In the data rows, 128 means zero.
Some points, one per row:
[255 129 164  94 110  88 144  91]
[122 138 120 166 161  94 101 138]
[164 146 149 151 179  91 121 127]
[ 73  87  98 156 148  80 109 171]
[112 163  96 157 138 138 136 121]
[135 168 136 116 102 121 161 105]
[254 127 118  94 119 101 124  96]
[116 148 132 152 163 112 126 131]
[101 151 102 152 130  96 120 129]
[ 71 129 152 148 146 196 126 147]
[215 151 193 102  87 118 173  91]
[ 77  83 105 125 138 124 108 131]
[ 84  95 111 141 160  98  97 161]
[160 117 157  87 139 140 108  90]
[ 84 170 128 126 133 255 185 124]
[ 82  87 126 107 132 123 106 129]
[ 79 128 102 153 126 150 123 154]
[ 79  93 139 132 160  97 101 171]
[120 106 115 110 105 106 106 112]
[190 155 132 108 107 140 161 101]
[151 195 165 111  83 203 215 104]
[231 155 199  96  93 153 174  86]
[ 88 100 163 112 148  78  81 136]
[ 98 146  94 143 135 176 145 112]
[ 71 125 111 157 120 184 123 139]
[ 91 182 157 112  92 255 215 103]
[ 97 102 146 113 140  91 103 122]
[117 157 106 146 137 121 130 118]
[ 72  85 112 151 151 104  85 170]
[ 77  89 137 150 178  96  91 200]
[ 69  69 107 141 138 117  96 161]
[ 84  91 123 123 117  86  96 131]
[ 68  92  99 166 157  86 104 191]
[144 109 116 116 113  89 119 109]
Here are 24 more points, each followed by its number:
[154 143 100 147 171  86 125 128] 0
[ 72 132 154 176 149 171 134 169] 1
[ 68 121 110 163 128 151 138 160] 2
[218 132 116 108 117  97 135 102] 3
[ 70  72 124 138 129 121 105 143] 4
[214 134 119 110 106  96 125 106] 5
[125 194 193 105  77 255 234  98] 6
[232 124  94 112 143  80 118 106] 7
[ 67  66 104 155 137 112 115 181] 8
[ 82 148 123 146 112 155 136 149] 9
[146 117 155 112 140  89  94 106] 10
[ 81  85 111 160 174  84  90 205] 11
[ 71 133 148 205 140 118 109 191] 12
[156 191 161  97  84 206 210  98] 13
[153 107 102 109 118  83 106 114] 14
[137 122 179 112 161  86  96 111] 15
[123 172 108 125 120 162 152 131] 16
[164 109 109 111 111  83 114 114] 17
[144 110 146 102 113 108 116 105] 18
[ 73 146 106 162 128 117 126 168] 19
[ 90  93 104 106 107 106 102 113] 20
[168 116 175  91 127 162 121  88] 21
[255 125 114  99 129  93 122  93] 22
[ 75 146 124 161 129 117 123 169] 23
Which three of these numbered points are nearest to each point below, looking only along the 2 directions in which the first points spread most? Their numbers follow each, nearest first.
[255 125 112 111 136  95 123  98] > 22 3 7
[ 72 129 154 162 142 179 122 148] > 1 9 2
[127 198 183 104  84 255 238  93] > 6 13 16
[ 95  96 127 119 129 109 109 116] > 20 0 4
[ 98  99 137 110 136 119  98 133] > 20 4 0
[ 67 126 148 188 147 164 123 164] > 2 1 19
[ 77  77 114 123 133 141 115 117] > 23 19 4
[120 117 109 109  97  84 106 119] > 0 15 14
[163 114 165 105 142  71 103 109] > 17 10 14
[152 191 173 101  89 203 209 103] > 13 6 16
[ 66 138 140 175 139 107 137 186] > 19 12 23
[191 159 143 113 102 147 169  98] > 21 3 5
[ 81  96 114 135 132 100  93 152] > 4 8 20
[128 181 121 124 116 192 174 122] > 16 13 9
[ 71 139 163 185 140 119 142 182] > 19 23 2
[109 191 181 106  81 255 216 100] > 6 13 16
[105 196 159 119  89 238 198 103] > 6 13 16
[177 157 140 115  94 116 159 103] > 21 3 5
[ 75  80 105 120 141 129 105 142] > 4 12 23
[106 152 117 158 153 146 128 121] > 9 23 16
[230 149 197 102  96 127 167  90] > 3 22 5
[255 124 117 100 122  77 136  98] > 22 7 3
[ 79  82 158 135 155 105  97 129] > 4 20 8
[ 80  97 112 125 138  95  86 161] > 4 8 11
[176 154 111 111 110 129 142 103] > 21 18 5
[ 96  89 115 115 110 121 112 109] > 20 0 23
[ 65 126 133 183 135 134 130 173] > 19 2 23
[ 67 134 125 194 133 104 116 201] > 12 8 4
[239 145 153  91 138 131 142  94] > 3 5 22
[109 120 143 104  98  93 105 113] > 0 18 15
[185 151 110 109 116 140 156  97] > 21 18 3
[188 159 142 111 106 163 169 100] > 21 13 16
[ 64  74 102 163 147 120 100 168] > 8 12 4
[203 133 139 115 150  96 109 109] > 5 7 3
[158 156 104 112 118 135 143 108] > 21 18 16
[ 92 101 111 114 116  92 104 137] > 20 4 0
